A single turn carries every row of the set below to another of its rows. Some are shown first; where does it send the rows asked next?
J673: [ 0.38  0.83 -2.63 -2.72  1.10 -2.08  3.21 -1.01 -0.82  1.55 -1.19  0.71
  1.63  0.06 -1.17 -1.51  0.33  2.18  1.21 -0.22]
J165: [-3.89  1.17 -1.88  0.63 -2.07 -2.17  0.85  1.55 -2.20  1.24  1.62 -1.10
  0.00  0.56 -2.01  0.05 -1.76  0.27 -2.05 -2.21]
J514: [-3.84  1.91 -0.83  1.37  0.96  0.33  0.92  0.25 -0.64 -0.93  1.27  1.50
 -2.01  0.17 -0.12 -0.66  1.70  2.74  1.09 -0.23]
J829: [-3.56  0.11 -3.16 -0.10  0.49 -0.24  2.07 -0.74 -2.76  1.27  1.73  1.23
  3.02  1.68  0.16  1.83 -0.14  2.84 -2.82  0.90]
J928: [-2.40 -2.14 -2.97  1.74 -1.04  1.56 -0.67 -1.85 -1.02 -1.33  3.40  0.18
  1.67  0.54  1.28 -0.51 -1.29  0.06 -0.45 -1.75]
J149: [-3.41  0.87 -3.09  1.77 -4.35 -1.64  2.40  0.92 -1.33 -0.32  1.05 -1.66
 -0.26 -0.82  0.15  0.93  0.07  2.09 -0.01 -0.39]
J469: [ 2.43 -2.17 -1.41  0.60 -0.63  0.10  1.55 -1.02 -0.05  0.90  0.71  0.46
  3.20  0.87 -1.30  1.64 -0.36  2.34  2.43  0.67]
J512: [-3.00 -1.07 -2.14  1.08 -1.00  0.75 -1.10 -1.28 -0.55 -1.54  3.76  0.20
  1.53  0.82  0.39 -1.18 -0.63 -0.36 -0.09 -2.91]
J880: [-1.08 -1.61 -1.30  1.90 -0.28  0.68  2.21  0.28 -1.71 -1.25  1.96 -0.11
  3.04  0.52 -1.10  0.08 -2.96  1.95 -3.95 -1.09]
J510: [-2.21 -0.43 -2.40 -2.08 -2.40  0.63  0.20  1.01 -1.16  1.00  2.12 -0.28
 -2.37 -1.84 -1.02  1.18 -1.15  1.94 -1.72 -0.01]
J585: [-2.56  2.83 -1.21 -1.02 -0.68  0.07  2.33  1.41 -0.62 -0.05  0.18 -2.40
  1.53  0.79  1.49 -0.03 -1.96  1.56 -0.65  3.32]
J459: [-1.51  0.42 -5.11 -1.52 -1.78 -1.10  2.29  0.72 -2.20  0.15  2.50 -1.19
  1.66  1.50 -0.76 -0.35  0.68  1.67 -1.53  2.57]
J275: [ 1.52 -0.43  0.27 -0.31 -0.77 -1.39  2.11 -0.20  0.99  0.78  0.10  0.80
  2.96  0.09 -1.71 -0.15 -1.49  3.08  2.90 -0.83]
J950: [-1.37  0.02 -0.66  1.70 -0.23 -0.47 -0.10  2.21  0.95 -0.67  0.75 -3.01
 -1.24  0.20  0.36 -0.61  2.36  1.32 -0.46  1.70]
J709: [-3.16  2.20 -0.52 -2.06 -0.81  0.42  2.03  1.49 -0.05 -0.41  0.26 -1.67
  1.55 -0.53  0.70  0.49 -2.32  2.05 -0.20  3.05]
J708: [ 2.49 -0.07  0.24 -0.67 -0.59 -1.16  0.01  0.11  0.70  0.71  1.89  0.56
  1.77  1.77 -1.89 -0.23  0.94  1.45  2.73 -0.84]
J119: [-1.92  0.74 -3.04 -0.82  0.02 -0.17  0.41 -1.83 -2.59  0.57  1.80  1.01
 -0.89  2.84  0.90 -1.57 -1.46  4.10 -2.52  1.31]
J325: [ 2.75  0.24 -0.54 -0.20  1.74 -0.19  0.82  0.51  0.31  2.52  0.11 -0.07
  0.94  1.15 -1.73 -0.68 -0.86  1.76  1.76 -0.72]
J994: [-1.11  0.69 -0.51  1.12 -3.32  0.38  0.75  0.64 -0.96  0.75  1.40 -2.10
 -1.28  2.17  0.81  1.54 -0.43  0.33 -3.73 -0.07]
J236: [ 2.15 -2.97 -0.03 -0.49  0.78 -0.66 -0.72 -2.37 -0.38 -0.53  0.02  0.54
 -0.37  0.94 -0.55 -1.12  0.35  1.81  0.91  0.42]
J51: [-3.92 -0.04  0.52  1.68 -0.99  0.66  1.59 -1.43 -0.64 -1.66  0.54  0.52
  2.15  1.99 -0.34  2.14 -1.09  4.20 -2.28 -0.29]
J305: [ 1.69  1.38  0.81  0.91  0.77 -2.08  2.80  0.48 -0.32 -1.12 -0.89 -0.55
  2.72  0.59  0.02 -0.46  1.71  1.90  0.48 -0.72]
J718: [-3.22 -1.74 -1.93  1.44 -2.09  0.51  2.00 -0.18 -1.65  2.25  0.47  0.40
 -1.98 -0.83  0.42  1.21 -2.16 -0.25 -1.08  0.65]
J116: [-2.41  2.72 -0.10 -1.66  0.06  0.82  1.23  1.80  0.02  0.07  0.27 -2.21
  0.50  0.32  1.02  0.07 -1.82  1.33 -0.73  2.94]
J344: [ 2.04 -1.65  0.70 -1.81  0.76 -0.02  2.21 -1.68  0.19  0.98 -1.56  0.33
  1.87  0.67  0.40  0.39 -1.05  2.39 -1.34  0.71]
J23: [-0.97 -0.60  0.16  1.62 -3.19 -1.35  0.40  1.70 -2.35 -1.05  3.11  0.17
 -0.88 -0.88  1.18 -0.13 -1.84  1.18 -2.25  0.11]
J255: [ 1.88 -0.95 -2.41  0.07 -0.10 -1.48  0.47 -1.31  0.18  2.71 -0.10 -1.11
  2.06  3.06 -1.70 -0.57 -0.26  1.95  2.18 -0.24]
J230: [-3.08 -1.52 -3.49  1.30 -0.41  1.12 -1.05 -1.95 -0.76 -0.23  2.82 -0.29
  0.73  1.13  0.80 -1.38 -0.97 -0.33 -0.04 -2.24]
J895: [-4.47 -0.45  1.78 -0.17 -1.08 -0.17  1.07 -0.96  0.87  0.19  1.31  2.49
  0.15  0.60  1.62  0.95  1.05  2.06 -0.35  0.46]
J620: [-1.08 -1.51 -3.06  0.57 -0.43 -0.73  1.00 -0.65 -0.62  0.87  0.99  0.19
 -1.98  0.20  1.06 -4.40 -2.59  1.66 -1.06 -0.03]
J808: [-2.66  0.62 -1.48  1.20  1.40 -2.15 -1.34  0.74 -1.21  0.76  1.48 -0.67
 -0.60  0.85  1.98 -1.98  1.00  3.90 -1.53  0.40]
J474: [ 3.00  0.09 -1.40  0.76 -0.56 -0.73  3.16 -0.80 -0.56  1.85  0.25  0.50
  2.98  2.72 -0.37 -0.16 -1.43  1.73  1.41  0.34]
J350: [ 1.72 -0.56 -1.43  1.18  0.55 -1.97  0.71 -1.31 -2.35 -1.46  0.64 -0.82
  3.11  2.96 -1.98 -0.14  1.10  1.50 -0.39 -0.92]
J837: [-3.26 -2.01  0.28 -2.29 -3.10  0.32  1.31 -0.63  1.85 -0.09  0.61 -0.71
  1.24  0.78 -1.20  1.79 -0.43  1.44 -1.59  1.56]
J378: [-1.02 -1.60 -1.71 -0.84 -0.23 -1.30  2.20 -2.85 -0.66 -0.23 -0.66  1.53
  1.79  1.28 -2.78  0.18  1.11  0.70  2.59 -0.72]
J552: [-3.49  0.66  0.00  1.38 -0.79  0.32  3.40  0.62  0.53 -0.66  1.54  1.75
 -0.06  0.37 -1.31 -1.28  0.09 -1.15  0.32 -2.12]

J165 moves to J994
J255 moves to J474
J709 moves to J512
And these:
J950 moves to J620
J350 moves to J344
J119 moves to J829

